Questions about the row below.
1) What is the entry just right of -54?
2) What is the entry just left of 39?
3) What is the first entry?
4) What is the second largest entry?
5) What is the 2nd smallest entry?
6) What is the second entry from the left?
[ 40  -5 -54  10 -12 -16  39  33 -31   5 -12 -41  41 -72 -46  64]
1) 10
2) -16
3) 40
4) 41
5) -54
6) -5

W =
[[ -9 -14  16 -38  11  32   7 -17 -10 -20  32 -22   8 -26]
 [ 24  -8  -7   1 -35  -2   2   5  19   5   9   4  -4  -1]
 [-14  40  31  33  52   2  -1   0   2   3 -46  20  -8  25]
 [-37  12  44  -3  45  58 -11  46  66  18  25 -24 -35 -44]
 [-14 -16  18  -5   4   6   2   9  10  -4  -3   7   8  10]
 [ 24 -41 -15  -6  -3  13  -8   2  -8 -16 -11  -3  14 -12]
 [  2  -4   4  -3   1  -2   2   0   7   2   7   2   7   2]
 [ -7   1   5   0   9  -7  -5   6 -10  -1  -1   2   6  -5]
 [-25  47   3  -4  -4 -19   5 -15  18  16   5   6 -15  13]
 [ 23   0  -6   2 -33  -6  -6   0  14   5   8   7  -2 -16]
 [  9  24  11  34 -28   7  17 -32 -25  -5   6  25  -9  23]
 [ 29   8  13  21 -21 -21  -8  -1   5   6  13   9 -10 -24]
 [ 29  -5 -29  33  15   6  -5 -18   0 -29 -17 -33 -15   1]
 [-40  22  52  -9  67  -7 -11   8 -31  -8 -21 -14  39   3]
 [ 17   8  16  33 -15 -29   4   7  -3  -8  16  -4  21  25]
 [  2  16   6   3   1  23 -13  10  18  -3  -8  10 -11  22]]
Counting starts at 1.
The bottom-right entry: 22
The entry in row 2 and column 1 -> 24
Find the entry in row 1 and column 3.
A: 16
Find the entry in row 3 and column 1.
A: -14
The top entry of the column that holds the smallest entry: 32
Find the bottom entry of the column that holds the smallest entry.
A: -8
The entry directly below the smallest entry is 25
The entry in row 1 and column 2: -14
Find the bottom-left entry.
A: 2
The entry just left of the largest entry -> -9
Find the entry directly below the largest entry.
A: -15
The entry directly above 40: -8
Find the entry in row 1 and column 1.
A: -9
The entry just right of the smallest entry is 20
Find the largest entry.
A: 67
Find the entry just left of -32.
A: 17
Find the entry just right of 34.
A: -28
The bottom entry of the column that holds the largest entry: 1
Find the entry just right of -22.
A: 8
Find the minimum.
A: -46
Find the top-right entry.
A: -26

m = ((5, 4, 6, 4, 8, 3, 3, 6, 3, 6, 9, 7, 6, 5, 6), (4, 5, 6, 2, 3, 8, 3, 4, 6, 8, 7, 3, 2, 5, 4), (8, 2, 5, 3, 7, 5, 7, 8, 3, 5, 7, 5, 3, 4, 3), (5, 2, 8, 7, 8, 7, 4, 3, 2, 7, 8, 6, 7, 2, 3), (2, 4, 3, 7, 8, 6, 3, 3, 3, 5, 5, 3, 3, 4, 8), (5, 5, 6, 7, 4, 4, 5, 4, 3, 2, 8, 4, 7, 4, 5), (3, 7, 3, 8, 7, 6, 4, 7, 7, 3, 5, 8, 3, 6, 7))
Which number is the second entry in reading order?
Answer: 4
Which number is the entry just right of the largest entry?
Answer: 7
The maximum: 9
Which number is the first entry in reading order?
Answer: 5
The entry just left of the centre entry -> 4
Which number is the entry just left of the largest entry?
Answer: 6
Which number is the entry at the centre?
Answer: 3

data =
1  7  7  7  7  7  8  7
1  1  1  7  7  7  6  7
1  1  1  7  7  7  5  7
1  1  1  1  7  8  6  7
Report the largest entry in the last row.
A: 8
The 3rd entry in reading order: 7
The bottom-left entry is 1
Report the bottom-right entry.
A: 7
The first entry, reading row by row is 1
The entry in the top-right corner -> 7
The fifth-last entry, reading row by row: 1
